x =
[[112 154 112 136 139 111 141 123]
 [130 111 142 130 133 147 121 120]]
Rows and columns are counted from 1.
row 1 col 1 = 112
row 1 col 2 = 154
row 2 col 3 = 142
row 1 col 4 = 136
row 1 col 3 = 112
row 2 col 1 = 130

X =
130  138  126  127  130  131  138  128  117  130
125  130  124  136  125  127  103  131  128  124
127  136  126  144  125  127  124  126  117  128
127  131  128  123  123  136  117  129  134  149
123  128  128  118  119  130  124  124  135  157
129  127  129  129  127  119  120  126  140  116
129  132  131  123  131  131  138  131  125  139
125  123  126  122  120  129  135  130  146  151
133  131  126  127  132  134  122  129  129  127
129  118  130  136  123  128  125  134  127  113
132  127  128  134  137  128  129  128  122  117
129  127  129  130  127  137  127  134  116  130
127  140  126  126  125  125  114  127  128  132
126  127  128  140  124  127  108  129  138  125
Indices start at 1.
row 1 col 1: 130
row 9 col 3: 126
row 8 col 8: 130
row 11 col 2: 127
row 6 col 8: 126
row 11 col 9: 122
row 6 col 5: 127
row 6 col 4: 129
row 11 col 6: 128
row 1 col 5: 130
row 8 col 2: 123
row 2 col 10: 124
row 3 col 9: 117
row 13 col 10: 132
row 3 col 8: 126
row 7 col 9: 125
row 13 col 2: 140
row 13 col 8: 127
row 3 col 7: 124
row 11 col 5: 137
row 9 col 8: 129
row 3 col 2: 136
row 5 col 1: 123
row 13 col 5: 125
row 5 col 8: 124
row 2 col 4: 136
row 6 col 7: 120
row 7 col 4: 123
row 11 col 10: 117
row 3 col 3: 126
row 5 col 3: 128
row 7 col 7: 138
row 12 col 4: 130
row 5 col 10: 157
row 13 col 6: 125
row 14 col 7: 108
row 8 col 3: 126
row 12 col 6: 137

W =
[[124 116 125 132 120 134 125 119 129 139 116 138 129 135]
 [134 118 118 131 134 118 123 121 118 137 121 141 130 135]
 [135 114 136 129 129 122 140 120 136 138 134 143 116 142]
 [130 143 129 120 122 132 142 147 137 119 135 125 127 117]
 [126 134 104 131 110 127 122 146 127 118 115 119 131 127]
 [137 110 113 132 125 122 133 125 127 145 119 149 119 146]
 [127 133 116 125 125 137 118 138 129 122 130 110 121 135]
 [123 142 137 126 137 136 133 133 127 123 138 116 130 110]]
Rows and columns are counted from 1.
row 1 col 1 => 124
row 3 col 13 => 116
row 8 col 5 => 137
row 7 col 3 => 116
row 7 col 4 => 125
row 8 col 12 => 116
row 1 col 4 => 132
row 1 col 8 => 119
row 4 col 14 => 117
row 2 col 3 => 118
row 8 col 3 => 137
row 3 col 9 => 136
row 7 col 7 => 118
row 4 col 3 => 129
row 8 col 9 => 127
row 3 col 5 => 129
row 1 col 10 => 139
row 3 col 7 => 140
row 5 col 11 => 115
row 1 col 7 => 125
row 4 col 7 => 142
row 7 col 11 => 130
row 7 col 5 => 125
row 2 col 12 => 141
row 5 col 10 => 118
row 6 col 3 => 113
row 2 col 5 => 134
row 1 col 13 => 129
row 6 col 7 => 133
row 4 col 1 => 130
row 6 col 13 => 119
row 1 col 12 => 138
row 2 col 9 => 118

A =
[[133 126 126 134 141 121 131 124 142 120 142 130 123 121]
 [128 135 139 140 119 128 128 116 140 124 137 132 125 118]
 [135 123 125 131 147 120 133 126 144 121 141 128 120 122]
 [132 123 124 132 141 120 130 124 140 120 139 128 121 121]
 [132 132 128 122 134 140 132 147 117 143 121 132 141 147]
 [130 130 136 141 128 120 130 112 149 117 143 130 117 111]
 [129 135 133 126 124 139 130 139 119 141 122 133 140 140]
 [134 126 129 135 140 122 132 123 144 122 141 130 121 121]
 [134 132 129 121 135 141 133 149 116 146 120 133 143 149]
 [128 139 142 133 115 142 132 134 124 142 122 134 139 138]
 [128 140 138 136 115 139 129 129 125 135 127 133 138 134]
 [137 124 124 127 146 126 132 134 135 129 135 129 125 132]
 [134 128 124 125 142 133 133 142 125 135 128 131 136 141]]
Indices start at 1.
(1, 1) -> 133
(4, 11) -> 139
(8, 5) -> 140
(5, 7) -> 132
(4, 7) -> 130
(12, 3) -> 124
(9, 4) -> 121
(6, 5) -> 128
(9, 6) -> 141
(13, 13) -> 136
(5, 2) -> 132
(10, 7) -> 132
(10, 2) -> 139
(10, 13) -> 139
(12, 10) -> 129
(2, 11) -> 137
(10, 8) -> 134
(10, 10) -> 142
(4, 2) -> 123
(2, 3) -> 139
(3, 7) -> 133
(8, 14) -> 121
(6, 12) -> 130
(10, 6) -> 142
(2, 9) -> 140
(13, 11) -> 128
(8, 10) -> 122
(5, 1) -> 132
(1, 5) -> 141
(1, 14) -> 121
(7, 9) -> 119
(11, 14) -> 134
(1, 13) -> 123
(6, 13) -> 117
(5, 12) -> 132
(3, 14) -> 122
(11, 13) -> 138

data =
[[118 124 126 129 132]
 [114 126 122 124 130]
 [120 135 126 122 135]
 [138 133 103 132 134]
 [128 128 128 128 128]
 [131 150 139 124 149]]
Indices start at 1.
(1, 1)	118
(4, 1)	138
(1, 2)	124
(4, 5)	134
(1, 3)	126
(1, 5)	132
(5, 5)	128
(4, 4)	132
(6, 1)	131
(2, 2)	126
(6, 2)	150

grid = [[111, 114, 150, 113, 150], [110, 109, 148, 111, 147], [145, 141, 108, 147, 112], [140, 112, 109, 145, 109], [113, 118, 142, 111, 143], [146, 137, 117, 145, 114], [112, 105, 145, 116, 148], [108, 116, 144, 119, 149], [142, 146, 112, 148, 106], [112, 111, 144, 112, 149], [112, 116, 147, 111, 146], [136, 151, 108, 141, 113], [147, 143, 112, 121, 118], [148, 117, 117, 143, 117], [146, 148, 113, 119, 117], [108, 117, 144, 105, 142]]
Indices start at 1.
(1, 1) -> 111
(6, 2) -> 137
(7, 3) -> 145
(14, 2) -> 117
(2, 2) -> 109
(8, 3) -> 144
(16, 5) -> 142
(4, 3) -> 109
(12, 3) -> 108
(3, 4) -> 147
(5, 4) -> 111
(15, 3) -> 113
(2, 4) -> 111
(1, 2) -> 114
(16, 2) -> 117
(5, 2) -> 118
(6, 5) -> 114
(11, 4) -> 111
(3, 5) -> 112
(10, 4) -> 112
(11, 5) -> 146
(1, 4) -> 113
(13, 5) -> 118
(13, 2) -> 143
(7, 4) -> 116
(4, 2) -> 112
(7, 1) -> 112
(8, 2) -> 116
(3, 1) -> 145
(3, 2) -> 141
(14, 5) -> 117
(8, 1) -> 108
(13, 4) -> 121
(12, 2) -> 151
(6, 3) -> 117

a =
[[136 140 152 129 144 127 123 136 133 132 127 121 127 131 128]
 [139 127 125 134 122 131 142 125 131 137 129 122 128 129 132]
 [121 127 121 136 134 140 136 134 135 134 134 150 147 130 137]]
Rows and columns are counted from 1.
(1, 1) = 136
(3, 11) = 134
(1, 9) = 133
(2, 7) = 142
(1, 8) = 136
(1, 6) = 127
(2, 3) = 125
(1, 15) = 128
(1, 11) = 127
(3, 2) = 127
(2, 6) = 131
(3, 4) = 136
(3, 10) = 134
(1, 14) = 131
